rotation ticks, each row followed by its count of ticks:
The counts run from 0 to 103.
[-1.54  0.23  3.03  1.93  2.47 -0.42  2.07  2.04  2.20 -0.17  4.81 -2.27
  0.15 -1.02  1.32  0.73  2.69  3.33 -2.39  1.90  2.30  4.06  0.66  0.29
  1.70 -1.80  2.65  3.71  0.89 -2.71 -1.21 -2.52 -0.46  1.07 -0.94 -3.67
  4.27  0.51  2.58 -1.02 -0.33  2.58 -0.49 -4.12  4.32  0.61 -0.19  3.02
 -0.84 -1.91 -1.24  0.29  0.76]
48
[ 0.57 -2.04 -1.05  0.37 -0.47  3.00 -0.60 -3.56  0.97  0.08  3.20  0.85
 -0.16  0.26  1.41  0.34 -2.56  4.27 -1.38  0.62  4.04 -2.14  0.61 -2.96
 -3.06  1.41  4.25 -2.78 -1.68  0.96 -1.92  3.05 -1.80 -0.83  0.03  5.28
 -0.94  1.31 -2.12 -1.67  2.50  1.19 -3.57  0.35 -1.62 -0.56 -0.84 -5.38
 -0.90  3.95 -0.11  3.64 -1.71]
36
[-0.09 -1.00  6.19 -1.25 -2.76 -4.33 -4.24 -0.37  0.79 -2.07 -2.19  0.32
 -2.34 -1.78  0.16  1.19 -4.04 -1.56  3.10  3.64  0.62  1.55 -1.56  1.22
  0.00  0.98 -1.69  0.59  0.77  3.61  1.44 -3.19  0.07 -1.35  0.65 -0.37
 -1.27 -1.90  0.39  4.19  0.69  0.57  2.19  1.18  1.77 -4.84  1.52 -0.71
 -4.48  2.39 -1.61  0.95 -0.91]
72
[ 1.70 -0.59  4.10  1.47 -0.38 -3.85  2.70  0.56 -2.65 -1.41  0.71 -2.84
  1.33 -1.24  0.27 -1.64  0.91  1.34  1.54  4.15  1.79  1.92 -2.69 -0.05
 -2.46 -3.09  0.39  4.26  1.55  0.52  0.55 -2.01  0.48 -1.40 -0.50 -1.83
  1.08  0.55  5.00  2.30 -1.39  3.07  1.31 -0.71  4.74 -1.10 -0.52  2.18
 -3.89  0.52 -0.01  2.05  1.04]
16
[-3.56  0.75 -1.08  0.94  3.42 -0.53  2.31  0.81  0.93  0.23  4.67 -2.78
 -0.09 -1.29  2.61 -1.40  0.06  1.26 -1.72  2.79 -1.47  3.36 -0.48  0.54
 -0.29 -1.88  2.86  4.75 -0.97  0.64 -1.46 -2.15 -1.49  0.85 -4.44 -4.57
  2.92  2.65  2.94 -2.16  0.17  2.45 -1.73 -2.68  4.77 -2.94  0.85  3.62
 -1.83 -1.33 -0.56  1.02 -0.42]
49
[-0.15  2.55  0.61  0.26  3.87  0.32 -0.70  1.19  1.07  3.99 -0.27 -3.43
 -0.61 -0.08 -2.24  0.70  4.14 -0.84 -3.49 -1.49 -0.60 -1.16 -6.07 -4.10
  0.19  1.55 -2.12 -1.84 -1.93  2.09  2.27  1.14 -1.95  0.55 -2.21  2.84
 -3.62  4.09 -0.33  0.77 -0.90 -1.72  2.32 -2.49 -1.22 -3.76  1.45 -1.93
  1.67 -2.77 -1.53 -0.98  0.76]
58
[-4.14 -0.85 -2.25  2.37  0.43  2.45  3.04 -1.15 -1.74 -0.45  1.18 -2.80
  0.73  2.86 -1.26  0.22 -1.78 -0.62  0.65  2.75 -4.65 -1.87  0.49 -2.00
 -6.33 -1.51  2.85  2.36 -5.48  2.08 -0.25  1.56 -2.57 -1.15  0.92  0.26
 -0.45  0.39  1.00 -0.57  0.08  2.58  1.95  0.60 -1.03  0.06  1.71 -1.86
 -0.66  4.77  0.89  1.46 -1.55]
67
[-0.87 -0.90 -1.55  1.82  1.16  0.63 -1.75 -5.47 -0.18 -0.22  1.06  0.85
 -0.70  1.24  1.39 -0.63 -1.08  4.29 -2.10  4.81 -2.77 -1.37  2.48 -3.77
 -3.79  1.10  4.74 -0.61 -0.40  0.28 -2.30  3.71 -1.78 -2.31 -0.19  3.57
  0.44  1.99 -0.79 -1.08  0.27  0.13  0.01  3.69 -2.12  0.24 -0.76 -4.89
 -0.92  2.67  0.10  2.03  0.13]
35
[-3.14  0.26  2.64  2.74  0.55  0.56  1.25 -1.25  0.37  2.06  2.44 -2.63
  1.16  0.15 -1.45  3.47  2.95  1.73  2.17  3.03 -0.20  0.09  0.47  4.01
  1.93  3.20  1.96 -0.35  1.57 -2.67  2.77  0.93 -2.11  3.63  0.87  3.59
  2.80  4.50  0.13  1.98 -2.80  3.16 -0.79 -1.78  2.12  0.89  4.02  2.90
  2.52 -2.25 -0.82 -0.47 -1.35]
96
[-1.22  1.60  2.41  0.61 -3.43 -3.44 -3.96  0.45  3.08  0.77 -1.67 -2.48
 -1.52  0.19 -3.57  4.69 -1.93 -1.72  3.79 -0.10  0.15  3.59 -5.27 -0.86
  0.96  0.94 -2.42  0.12  1.15 -1.29  3.92 -1.69 -2.96  0.71 -0.07  1.72
 -0.64  1.53 -2.47  2.99 -0.64  0.29  1.60  3.11 -0.95 -4.31  1.35  0.16
  0.48  0.35 -0.05 -0.69  2.48]
24
[ 2.34  1.81  0.14 -2.88  1.87  1.67 -2.70  0.23  3.38 -0.35  3.45  3.20
  0.84  1.81  0.57  1.87  1.08  3.01 -0.68  2.37  0.62 -0.04 -2.32 -5.87
  0.98 -0.93 -3.56 -2.53 -0.61  1.72  0.05  0.84 -2.71 -1.37  1.19  3.65
 -3.74 -0.47 -1.20  0.75 -3.07 -3.12  2.64 -1.13 -0.80 -4.43 -1.82 -4.52
  0.46  1.33  1.09  3.38 -0.32]
75
[-0.87 -1.34  2.52  0.53  1.36 -1.04 -1.15 -4.59  0.02  0.65  1.60 -0.34
  0.45 -1.35  0.35  2.90 -1.31  2.21 -1.44  5.50 -3.55  2.35 -0.28  0.86
 -4.97 -4.90  1.06  5.56 -0.63  2.86 -0.50  0.05  0.21 -1.99 -2.82 -2.33
  1.41  1.04 -0.01 -0.12  0.90  1.00  1.84  3.52  2.12  1.38  1.69  1.17
 -4.58  1.56 -0.05  0.83  1.86]
33
[-3.96  1.47 -2.21  1.78 -1.29  0.26 -0.59  0.19 -3.64  1.06 -4.37 -3.10
  0.67  3.71 -0.71 -2.72 -0.56 -3.09 -1.88 -0.91 -5.44 -1.89  2.14  0.66
  1.39  1.52  3.80 -1.73 -2.35  2.13  0.32  1.19 -0.76 -2.40 -1.10 -1.27
  0.48 -0.18  3.73 -1.74 -3.01  3.61  1.15 -1.01 -0.66  1.44 -1.95 -2.41
 -1.66  3.73  0.70  1.80 -1.52]
100
[ 1.96  2.95  0.56 -0.12  3.34  0.44 -0.37  2.52  0.62  4.79  0.87 -1.92
  1.65 -0.19 -4.72  1.88  2.52 -2.95 -3.79 -2.39 -0.69 -2.15 -4.08 -1.95
  1.04  1.09 -4.83  0.18 -2.72  3.71  2.61  0.68  0.61  0.39 -1.65  0.98
 -3.78  2.87  0.95 -1.50 -1.29 -0.88  1.33 -2.34 -1.59 -1.28 -1.92 -2.29
 -0.84 -0.49 -0.52  0.46 -0.24]
59
[ 2.75 -1.49 -0.91 -2.67  1.29  1.52  0.19  2.78  2.49 -0.68  4.60  4.16
  1.49  0.34 -1.14  3.66  0.19  1.20 -1.06  0.07  0.95 -2.34 -0.07 -2.18
  2.54 -1.76 -4.63  0.03 -1.11  2.83  1.02  1.30  1.00 -1.08  1.46  2.38
 -4.36 -0.81 -1.15 -0.90 -2.64 -1.50  0.43 -3.14 -0.24 -2.54 -3.87 -3.52
 -0.46  2.54  1.05  5.08 -2.48]
76
[-2.01 -1.99  3.20  0.71 -0.37 -2.28 -0.81  0.24  1.61 -1.80 -0.14  1.04
 -4.40 -0.09 -0.23  3.59 -3.47 -1.48  1.18  3.60  0.52 -1.36  1.88  3.77
  3.38  6.74  1.95 -2.54  0.95  1.98  1.62 -2.55  1.32  2.19  2.79  4.25
  1.72 -1.17 -1.51  2.14  2.45  0.31 -1.29 -1.00  2.22 -1.29  2.04  1.79
 -0.50  0.25 -2.79 -0.35 -4.38]
39
[-5.04 -0.76  1.80  2.35  1.19  1.76  1.09 -0.60  1.22  2.60  3.10 -4.92
  1.13  1.06 -2.02  1.88  3.03  1.32  1.07  1.03 -1.25  3.11 -1.39  1.09
  1.18  1.80  2.34 -0.16 -0.44 -1.86  2.88  1.46 -3.44  5.31 -1.59  0.35
  1.28  6.01 -0.13  0.00 -2.29  2.57  0.62 -2.16  0.06  0.74  3.25  1.90
 -0.20 -2.42 -1.59 -0.50  0.80]
97
[ 0.60  1.56  2.50  0.66 -0.05 -1.07 -3.60  0.89  2.62  0.79 -0.93 -3.05
 -1.99 -0.09 -4.30  4.87 -0.36 -2.35 -1.01 -0.62 -1.84  3.08 -5.91 -1.85
  2.53 -3.51 -1.98 -0.85  0.33 -2.52  4.13 -1.76 -2.50 -0.01  1.10 -0.28
 -1.61  1.79 -1.11  0.87 -0.82 -2.23  2.83  1.43 -3.80 -1.16 -0.94 -1.71
 -2.02  0.94  1.71  1.65  2.09]
25
[-1.34  0.46  0.63  0.60 -2.97 -4.45 -1.95 -0.07  2.50 -1.65 -2.37 -2.63
 -1.77 -0.21 -2.31  2.86 -1.95 -4.95  4.71 -0.11  0.14  2.11 -2.42  3.94
  2.06  3.35 -1.84 -1.22  0.04 -0.46  2.54 -2.10 -3.65 -1.68 -1.51  4.31
  1.76 -0.97 -1.55  3.94 -0.67  0.96 -0.65  2.83 -0.65 -3.80  0.94  1.08
  2.59  1.56 -0.36 -1.63 -0.13]
23
[ 1.85  0.17  3.54 -1.62 -0.54 -4.33 -2.17 -0.14  1.88  2.55 -1.13  0.59
 -1.88 -0.45  0.19  0.59  0.53 -1.54 -1.90  3.48 -2.07 -1.08 -3.17 -0.06
 -1.89  1.32 -0.79 -0.19 -0.50  3.42 -0.11 -3.14  1.55 -1.47 -3.08 -0.10
 -0.63  1.29  1.69 -0.60  4.12  0.09  0.29  1.45  4.02 -3.69  5.33  1.65
 -2.81 -1.67 -3.73 -2.38 -0.21]
89
[ 2.01 -2.77  1.36  1.26 -2.47 -3.30  1.91  1.10  0.10 -0.91 -2.37 -3.61
 -1.27 -1.96  1.76 -2.48 -1.99 -1.92 -0.12 -2.67  7.44 -0.76 -3.67  2.13
  0.12  3.37 -0.09 -1.08 -0.95  0.90 -0.39 -1.52  0.75 -2.48 -1.47  2.57
 -0.40  1.22 -0.16 -0.80  1.33  2.62 -4.86 -0.55  0.02 -2.34 -2.29 -0.53
 -1.04  1.81 -2.46  2.66 -2.05]
54
[-3.65 -0.18  2.01  1.87 -2.51 -2.08  1.65 -0.74  2.12  2.19 -1.35 -2.67
 -2.33  1.03 -1.13  3.90  0.45  0.69  2.47  1.53  1.70  0.43 -2.63  2.93
  1.66  5.41  0.71 -3.03  1.99 -2.46  3.28  0.43  2.23  4.33  1.68  2.83
  1.60  4.82 -0.69  4.67  0.08  0.79  0.83  0.29  0.85 -0.08  2.96  0.51
 -0.15 -0.06 -0.68  1.32  1.01]
7
[ 1.20  2.75  2.94 -0.81  0.98 -2.14 -4.66 -0.62  1.11 -0.71 -0.71  1.92
 -1.48  1.07  0.06  3.03  0.18  2.71 -0.94  5.09 -2.34  1.68 -1.67 -5.72
  1.07  0.09 -2.18 -2.06  1.02  1.56  1.37 -0.01 -1.40 -3.15  2.67  2.05
 -2.90 -0.41  1.21  2.87 -2.51 -3.57  4.10  1.06  1.22 -5.12  1.64 -4.34
 -0.72  0.33 -0.23  1.65  0.27]
74
[ 0.04 -3.71  6.03 -1.38 -2.30 -1.34 -2.63 -0.02  0.16 -2.47 -0.34 -0.35
 -0.50 -1.02  1.11 -1.09 -5.14 -1.39  2.24 -0.31  3.77  1.08 -0.66  2.14
  0.26  2.63  0.59 -0.37 -1.48  4.72  0.57 -3.39 -3.02  0.93 -0.91 -0.62
 -0.30 -4.20 -0.33  1.91  1.38  1.98 -0.65 -0.58 -0.09 -3.17 -1.04 -1.75
 -3.03  3.24 -3.32 -0.24 -1.90]
71
[ 0.10 -0.06 -3.86  2.59  2.72 -0.72  2.36 -1.18 -1.28  0.20  3.55 -1.94
 -0.05  0.74 -2.33 -2.79  2.07  1.43  0.51  1.21  1.06 -0.22 -0.89 -7.16
 -2.80  0.45 -0.57  3.08 -2.40  0.57 -2.08  1.95 -3.08 -1.30 -1.42  3.28
 -3.67  2.39  1.26 -0.20  0.75  2.57 -3.02 -0.66  1.20 -3.93 -3.25 -4.49
  3.09  1.19 -0.71  1.65  1.41]
19
[ 2.40 -2.44  3.49  2.93 -2.76  0.33 -0.81  1.23  2.40  2.41  2.00  0.55
  1.86 -1.65 -2.59  4.20  3.02  0.30 -3.19 -0.82  1.82 -0.16  2.54 -0.57
 -0.95 -1.35 -0.44 -0.44 -0.34 -2.74  0.06 -1.92 -2.90 -0.18  1.47 -0.26
  1.27 -6.08 -1.25 -0.55 -0.53  1.21 -0.34  0.35  0.43  4.88  2.65 -1.40
  2.33  3.75 -1.41 -3.92 -1.17]
30
[ 0.75 -4.40  1.33 -0.43  0.19  1.30  0.82 -2.43  0.99 -0.09  2.71  0.45
 -0.92  0.14  0.18  2.20 -3.88  0.60 -0.33 -0.10  5.13 -2.37  0.85 -0.50
 -0.29  2.94  3.00 -2.53 -1.26  1.14 -0.71  0.94  1.74  1.73  0.97  3.60
 -0.72 -0.82 -2.75 -1.17  3.13  0.46 -3.50 -0.16 -0.98 -0.67 -2.00 -3.59
 -1.72  3.66 -1.48  3.57 -4.17]
37
[ 0.72 -3.27  6.37  0.91  0.21  0.85 -1.94 -0.32  1.45  1.65  4.08 -1.12
  1.79 -3.09  0.27  2.37  2.05  1.05 -2.83  0.82  2.13  2.18  2.08  2.18
 -1.13 -3.74  0.91  2.69  0.88 -0.86 -0.53 -2.46 -4.69  0.33 -2.15 -1.10
  2.47 -4.11 -1.18 -1.55  0.15 -0.84 -0.55  0.91  1.19  2.69  2.72 -0.18
 -0.21  0.56 -2.78 -3.65  0.32]
31
[ 4.28  3.96  2.34  0.35  2.45 -2.55 -3.48 -2.82  0.63  4.26 -0.34  0.43
  1.57  0.80  0.21 -0.67  3.63  2.28 -5.78  1.46 -3.26 -1.91 -1.88 -2.57
  1.14  3.10 -1.28 -1.40 -0.17  1.43 -0.06  2.88  2.28 -1.80 -1.23  3.88
 -1.92  4.01  0.75 -0.75 -0.63 -1.33 -1.22  1.35  0.59 -0.11  0.14 -5.18
 -1.43 -3.64 -0.16  0.17  2.10]
91
[-1.24 -0.06 -0.17  1.02  1.23 -1.00  0.88 -2.24  1.04  0.58 -0.22 -1.28
 -0.63 -0.27  3.24  1.12 -1.56  0.06 -0.52  0.14  2.06 -3.13  1.75  7.10
  3.60  5.10  1.28 -0.85 -0.48  3.07  0.26  1.21  2.40 -0.64 -1.63  5.21
  1.93  1.60 -2.27  0.48 -2.39  2.04 -3.41 -0.46 -2.17  1.46 -1.74 -0.43
  0.87  1.78 -0.21  3.47 -2.54]
5
[ 0.10 -2.28 -3.95  0.51 -3.04 -0.92  2.17  1.41  2.98  2.26 -0.91  0.66
 -3.31  2.46  0.47  0.39 -0.79  0.74 -3.45 -1.56  1.07 -2.23 -1.90 -3.60
 -4.34  1.99  3.89 -3.67  0.36 -2.85 -2.66  0.53  1.55 -0.61 -0.27 -0.64
  1.07 -0.26 -0.32 -3.46  2.48  1.42 -4.39  1.23  0.87  0.92  0.93 -3.19
  0.35  5.59  0.56  1.28 -0.52]
85
[-1.60  3.35 -1.56  2.87  2.98 -1.84  1.88 -0.79 -1.99 -1.65  1.37 -2.17
 -0.76  0.60  0.18 -2.40  2.23  1.97  1.26  4.48 -2.51  0.33 -0.39 -5.13
 -3.68 -0.61  0.92  3.68 -1.50  0.40 -1.71  3.05 -3.32 -4.28 -0.98  2.53
 -1.33  2.63  3.31  1.50  0.08  2.57  0.48 -0.53  2.70 -4.21 -0.51 -1.69
  1.58  0.16  1.34  1.73  0.42]
18
[ 1.47  2.59  2.24 -0.74 -0.14 -5.48 -2.64 -1.85  1.14  3.96 -2.06  0.62
 -1.45  0.91 -2.04  0.22  1.40  0.17 -3.59  3.20 -3.85 -0.44 -1.69 -1.63
 -1.14  2.58 -1.29  0.14  1.53  2.60  0.21  1.12  2.15 -1.56 -3.18  0.76
 -2.57  2.90  3.13  0.26  2.40 -1.71  0.47  2.78  3.40 -2.09  3.09 -1.34
 -2.29 -2.12 -1.63 -1.64  0.98]
90
[ 0.47  0.92 -1.13 -0.10  1.19  2.09 -0.69  3.98  1.87  0.27  0.37 -0.58
  0.14  2.59 -0.20  4.49 -0.73 -3.45 -3.25 -1.30 -3.61 -2.65 -2.73 -0.82
 -0.09 -5.20 -1.65 -1.95 -3.96  2.12  1.19 -1.07 -1.62 -3.50 -0.36  1.10
 -0.89 -1.02 -0.20 -2.22 -3.13  0.24  3.66 -0.79 -3.40 -0.85  0.51  0.10
  1.63  3.81  2.70  2.87 -1.24]
27
[ 1.73 -1.85  6.37  0.20 -2.11 -2.04  3.17  2.23 -0.31 -1.42  1.79 -2.66
  3.99 -3.76  2.67 -3.34  1.86  1.94  1.07  1.36  4.27  2.84 -2.15  1.72
 -1.33 -2.16 -0.27  2.81 -0.37 -0.07  0.75 -2.16 -1.93 -0.21 -1.22 -2.98
  1.42 -0.88  3.47  1.49 -2.62  3.78 -0.02 -0.33  4.45 -0.52 -0.16  0.41
 -3.04  0.13 -1.81  0.75  2.02]
15
[-2.85 -1.74 -1.25  1.89 -2.59  0.60  1.59 -1.07 -2.85  0.95 -1.09 -1.41
  0.93  3.19 -3.18 -0.20 -0.33 -0.92  1.60  1.04 -2.54 -1.64  3.18 -4.10
 -6.03  1.84  2.83  1.26 -3.13  0.77 -2.22  2.82 -2.32 -0.06  1.77  1.40
 -2.31 -1.87  1.01 -0.18  0.81  2.10 -1.03  0.50 -0.41  0.10 -0.57 -5.17
 -0.88  6.04  0.45  0.67 -0.37]
68
[-0.04 -1.34 -0.09  1.77 -0.22 -4.34 -1.66  0.45 -0.43 -2.41 -0.56 -3.23
 -2.01 -0.85 -2.21  1.45 -2.81 -5.35  4.25  0.15  1.04 -0.10  0.89  4.39
  4.18  3.90 -1.43  0.86 -1.79  2.44  0.91 -2.11 -1.61 -2.67 -0.98  4.71
  1.67 -3.25 -0.38  2.82 -0.58  2.58 -2.80  0.89 -0.78 -2.15 -3.10  0.90
  2.77  2.40  0.15 -0.54 -2.35]
22
[ 2.05 -0.85 -1.50  1.87  1.77 -1.46  1.06  0.53 -0.65  0.42  2.52 -2.21
 -0.33 -1.38 -3.64 -1.71  0.35 -1.59  1.31 -1.02  2.46 -0.22  0.77 -3.70
  1.12  1.84 -1.44  3.24 -2.97  0.19 -1.27  1.64 -1.68 -1.01 -1.47  4.25
 -2.36 -0.25  0.52 -1.53  0.27  2.72 -4.27 -1.22 -0.42 -2.25 -6.39 -4.03
  0.35  2.85 -0.12  3.15 -0.89]
20
[-4.75  1.85  2.42 -3.31 -0.92 -1.16 -4.21 -0.19  4.20  1.95  0.92  1.38
 -0.91  2.48 -1.00  2.57  0.15  1.48 -0.44  1.42 -1.70  2.15 -3.08 -1.38
  4.30  4.17 -0.77 -3.68  0.09  1.08  2.43 -0.12  0.19  4.66 -0.70 -0.32
 -2.06  2.55 -0.76  0.52  0.39 -2.51  1.43 -0.50  0.94 -4.67  3.08 -1.50
 -2.56 -1.97 -0.17 -0.04  0.61]
41
